Rotation paths and how fast each direction turns (degrees per step):
Each turn is a multiple of 5 degrees from 10 to 175, or 0.
Each row of a path follows its step; steps can be skipped.
Path 1:
step 0: [ 12  -4  -5 -11   1 -14  19  21  13  -4   9   5 -22   8  21   1  -5  10
   5  14   5   2  10 -17  -4  26   6  -3]
step 1: [  1  -5 -16  14 -14   8 -10  18  15   1 -11  17 -11   3 -27  -3   5  -1
  -1 -11   0 -19   6 -11 -22 -13 -14   0]
step 2: [  4   8   4  34  -4  -1  -9   5 -27   1  19  -4   0   7   4   4 -10   2
 -13  -8  -3   9   9 -20   7   6  12 -22]
step 3: [ 14 -10  -4  -9 -16   8   7 -12   7  10  -6 -18  -7   0 -10  -6 -18 -11
  25  21  11 -16  10 -16  12  -4   8 -10]
step 4: [-27   5 -17   1 -30   8 -23  -6  -2  -6 -18   7  -7  -8  11  15  -1   7
 -12   3   9  -5  -7   0  -5  11  14   2]
step 5: [ -1  -6  11   0  -2 -13   3   0  16   2   7  13  -5  -8  32  -5  -9 -24
  -6   1 -17  10   3 -20  -6 -18   8 -16]
step 6: [ -3  -4   1  -7 -14  -5   7  17  -9 -17 -13 -31 -12   8  -9  11   4  10
  -3  11  -1  -6   0 -12  -9 -30 -13   3]
step 7: [ 10  -1  -8  14  -9  14   0  -1   2   5   7   5 -10   0  20  31  23  15
  20 -15  -3  11  -3 -10   5   9  -3 -13]
step 8: [ 14 -13  16  10 -20  18   4  -8   1  -3   9  13  -5   3  -4 -18   4  -4
   1   9  -7 -21  -5  17  -6 -24  12 -16]
step 9: [-20  20  -2   8  12  16 -21  -4 -12   1  -9 -17  -7  -2  10 -12   4  24
   4  20  -5  10   5  -7  12 -14  11  -3]
step 10: [ -8   1   6 -25   9   3  -3 -23  15  -1   6  -6   4 -10  10  23  -1 -11
  18 -22   1 -17   6  -1   4 -15  11 -13]
Speeds:
[  2  -2   7   0   0  -3 -12   1  -6   1   0   6  -4   1   3   0   6  -8
   3  -6  12   0  -3   1  -3  -1  -2  -2] -> 120
[  7  -6   0  -2 -12  -1   4  -7  -3   1  -1   3   3   6   1   5  -1   4
   7   5   3   3  -6   5   5   8  -1   2] -> 90
[ 4  2  0  7  6  3  4 11  3 -2 -4  3 -2  7 -7  6  2 -2  3  2  0  3 -9  2
  0 -1  5 -7] -> 60
[-7  3  5  8  3  1 11 -4 -1  4 -1  6 -3  2  1  5  1 -4 -1  3  8 -2  5  0
  2 -3 -3  9] -> 0
[ -1 -12   8  -6   3   1   7  -1   2   3   1   1   5   2  -2  -3   6  -3
   2   1   0  -4   2  -7  -6   3   8  -3] -> 145
Path 2:
step 0: [ 12  -2 -10 -14 -13  22  -2  16 -30   2  -7   0  -7   1   7  13 -16  -9
 -15 -18  -7  -2  -2  18 -11 -10  -9   6]
step 1: [-26   1   7   5   4 -16  -7 -27 -10   0  -1  -1   4  -2 -21   9   4  14
  -5   0 -16  -3 -10   5  -7   4  31   4]
step 2: [-10  16  -5   2  -4   1  -1  24  -2   7   5 -29   1   2  -8  -9  -5   1
 -10  15 -13  15  -9  -3   5 -12 -31 -14]
step 3: [ -5  11  -6  -1  -4  11  -3 -14 -34  -6 -19  19   7  16   3   4   0 -14
 -10   5  20 -11  -2 -16 -16  -6   7  -1]
step 4: [-12   0   4  10   2  16  -1 -10  14  21   6 -10 -25 -15 -24 -14  15   7
 -10  10 -12 -17  -1  -6   6   2   8   7]
step 5: [ -4 -12 -13 -26  -5  10  14  -4 -11 -10  -3 -12  -3  16   6  -4 -17  -7
   4   4   3   3 -26   0   9  15 -23 -14]
step 6: [-15  12  -2 -12 -28  -7 -16 -18 -12  11   9  -4  -1   2  11  -7  23  -6
   4  -3  12 -10  14   7  -8  -4  18  14]
step 7: [  5   5  14 -10  -8  29  -4  20   2   7  -2  -8 -23  -6 -13  21  -6   4
  -1   4 -24  12 -14   9   4   6   6  -2]
step 8: [-11 -11 -10  -1   1 -28   6  -9 -26  -6  -3  -6   8  19  14   4   5  -1
  -4  -3 -24 -13 -20  -4 -17   4  -1  -3]
step 9: [-11  15  -4  -7 -14  -5  -4  16  -4   7   1 -26   3 -18 -32   2   2  -5
 -14   6  15  -1  12   4  -6 -22   5  10]
step 10: [ -7  19   3  11  11  25  -1 -15 -11 -13 -20   1  -4   3  13  13  -9   1
 -12  21  -9  11 -23 -11   6   7  -1   4]
Speeds:
[ 8 12  7  5 -7  5 -3  1 -1  0 -3  5 -6  7  5  2  4 -5  0 -2  0  3  2 -5
  3 -4  0  1] -> 100
[-1  7 -3  6 -5 -1 -3  3  5 -3 -3  2 -3 -9  0  0 -5  8  6  6 -4 -4 -7  0
  7  6  2 -5] -> 130
[ -3  -4   1   5  -3  -4  -5  -2   7 -10   4   0  -2   4  -6   2   3  -9
  -7  -3  -3   1  -1   2  -1   7  -6  -6] -> 115
[  0   0  -6  -1   2  11  -1  -2   8  -3   5   2   0   1   3   5   0   6
 -10  -3  -5   1   1  -4  -2  -2  11  -1] -> 115
[ 8 -7  5  5  3 -3  2  4  7 -5  2  8  7 -5  4 -2  1  4  4 -5  4  5  7 -3
  4  0 -1  0] -> 0
[ 3 -1  4 -5 -3  9  1  9  5  1 -7 -6  4  0 -7  1 -5 -1 -2 -6  1 -5  2  5
  4 -5 -4 -7] -> 155
[  1   4   4  -2   2   0   6  11   0   3   6   0  -6  -1   1  -2  -3   2
 -11   4   4   6   0   3   1   9  -2   4] -> 145
[ 4 -6  1 -9 -7 -2  1  5  4 -1  3 -5 -5  0  8  7  5 -2  8 -2 -2 -3 -1  3
 -2  6  6  5] -> 45
Path 3:
step 0: [-16 -10 -17 -12  -5   8  19   3   3  17   8  11  23   7  10  18   1   7
  -7   8   3  24   3  11 -12  -8   1   4]
step 1: [ -5   3  -1 -17  -6  -3   9 -12 -19 -16 -21  14  21  11   1  -1   6   3
   6 -22 -23 -11   1   6  10  -1  -9   0]
step 2: [ -2 -25  -7 -11   2 -10   2   8  11  -3  13   2 -11   4 -12  -1   6 -34
   3 -13  -9  -5  26   2   4  -1  -2   6]
step 3: [ 14   3   1  -4  15 -19  -9  -3   5   1 -13   1  -6  -6  -7  -7  12   8
 -14   4 -22  28  12   4  -5  -7  20 -15]
step 4: [  6  19   5   8  30 -19  15  -9   2  -3 -10  -5 -13   4   3 -13  -2  -8
  -5  -8   7 -13  -7 -22   5  16   0  10]
step 5: [ 14 -13  -9   5   1  -6  21  16   8  -5  23  -3  -1 -16  12  -2  -4  17
   6  22  13   9   9 -19  -7   6  -2   4]
step 6: [  9  12  -3   2 -10  -1  -7   3  -6 -24 -12  -6   5  -8 -11 -12  12  30
  20   5   5 -10 -22   2   8 -11   2  -1]
step 7: [-10   9  -7   2 -10   3 -23  19  17   3  16  -2 -12  -1   6  -1   5 -15
   5 -14  27 -17  -8   3   1  -4  -8  14]
step 8: [-13  13  -8   7 -23  16 -17   3   7  11  -2   5  -6  10  15   2  -5  20
  -5   6  -8  30   8   6 -12  -8   3   0]
step 9: [-21  20   9   0  -4   5  -1 -26  -9   4  -4   3   9  23   1 -17  -9  -9
   2   6  -9  -9  -7   2  18   6 -19   6]
step 10: [ -2 -31   8  -4 -18  -7  -7   4  -8  10  17  -1   4  -3  10  -2 -15 -19
  -5  10  -3  -2  18  -2   1  10 -18 -17]
Speeds:
[-6 -9 -7 -2 -3 -5 -6  2  1  3  7  2  0 -5  3  7 -1  2 -1  5 -2  6 -1 -3
  1  8  8  2] -> 140
[ -4  -6   0  -8  -6   0  -3   1  -2  10  -8   2   3   9  -3   0   1  -2
  -3   1  -3   2  -2   0  -1  -1 -11   4] -> 40
[  5  -5  -8   3  -4  -1   5   1   6   2  -3   4 -10   0   5   3  -9  -3
   0   0   4  -7   6   4  -1   0  -5  -3] -> 135
[-7 -1  3 -1 10 -1 -5  7  5 -4 -1 -3 -5  4  3  2 -6  1 -7 -1 -4  0 -8  4
 -7 -6  1 -1] -> 85
[  8  -2  -1   0   4  -4  -2  -7 -11   2   8  -4  -7   6  -3  -5  -1   2
  -9   5   1  -1   0  -1  -4   3  -1  -3] -> 55
Path 4:
step 0: [  9  -1  15 -26  -4  -1   3   8  -9   9 -28   9   2   4   9  18   4   7
   7  10  11   5   0  24  -8  -8   9  17]
step 1: [ -7  -6   7 -25 -25  16  -5  14  -3  -4  -9  -1  -5 -15 -13  11   6   4
  -7  10   1  21  10   9 -15   6  17  -4]
step 2: [ 11  -3   6 -27   0  13  17  12  -3  -2 -19  15 -10   1  -3  23  -1   1
  -5   5   4   4  11  -3 -18 -20  -7  12]
step 3: [  5   4   6 -29 -15   3   5   9   5  15  -8   0   1  -5  -8  29  18  15
   4  -4  -6   3   7  21  -8   8  12  -2]
step 4: [  6   1  13 -17 -15  32  13  -1   5  -6 -10  11 -24  -6  -5   5   5   2
  -8  10   2   4   9  14 -16 -12   3 -10]
step 5: [ 18 -10  -2 -18   0   0   5  -1   8  10 -21   1   2   4 -13  24  10   9
   1  20  -6   2   7  22 -20 -11  -1  12]
step 6: [ -8   2  18 -17 -19  15   0  -6  -8   7   2  -1 -18  -6 -11  15  14  16
 -14  11   5   3  18  16 -14   7   6   9]
step 7: [ 17 -20  10 -27   4  23  15  -7  -2 -11 -11   5   1  -3  -9  14   5   3
  -2  18  -9  -8  17   0 -14  -5   0   2]
step 8: [  6   7  -5 -14  -4   7  13   0   0  10   5  -7 -12  -7 -24  37  15   5
  -8   8  -6  -5   8  18  -2   1   4  14]
step 9: [ -4 -13  16 -22  -1  27   9 -11  -1   0  -4   4 -21   2  10  11  12   4
  -1  16  -1 -16  13  22   1   0   4  -4]
step 10: [ 16  -8  -8 -13   7  14  14  -9  -3  -3 -10 -12   3  -6 -18  15   6  -7
  -9  28  -4   5   2  24  -8  -1  17   9]
Speeds:
[ -2  -6   2   4  -1  -4 -10  -4  -4   0  -4  -2   1   2  -1  -7  -3   2
  -4  11   5   7   1   3  -7  -1   1   8] -> 70
[  6  -4  -6   5   1   4  -2   3   4  -8  -2   1  -3  -4 -12   2  -5  -7
   1   3  -4   4  -4  -5  -1  -7  -2   0] -> 125
[  0  -7   9   4  -3   4   2   3   0  -1   4   0  -2   5   3  -3   5  -5
  -7 -10  -5   1  -3   2   0  -7   1   9] -> 155
[ 2 -5  8 -5  4 -2 -3 -2 -2 -4 -6  8 -5  4  1 -2  2  5 10  2  1 -6 -4 -3
  7 -6 -5  0] -> 160
[-1  4 -5  2 -2 -4 -5  2 -4 -5  5  5  0  2 -8  1 11  7  3 -2 -3  7  0  5
  6  1  5  2] -> 145
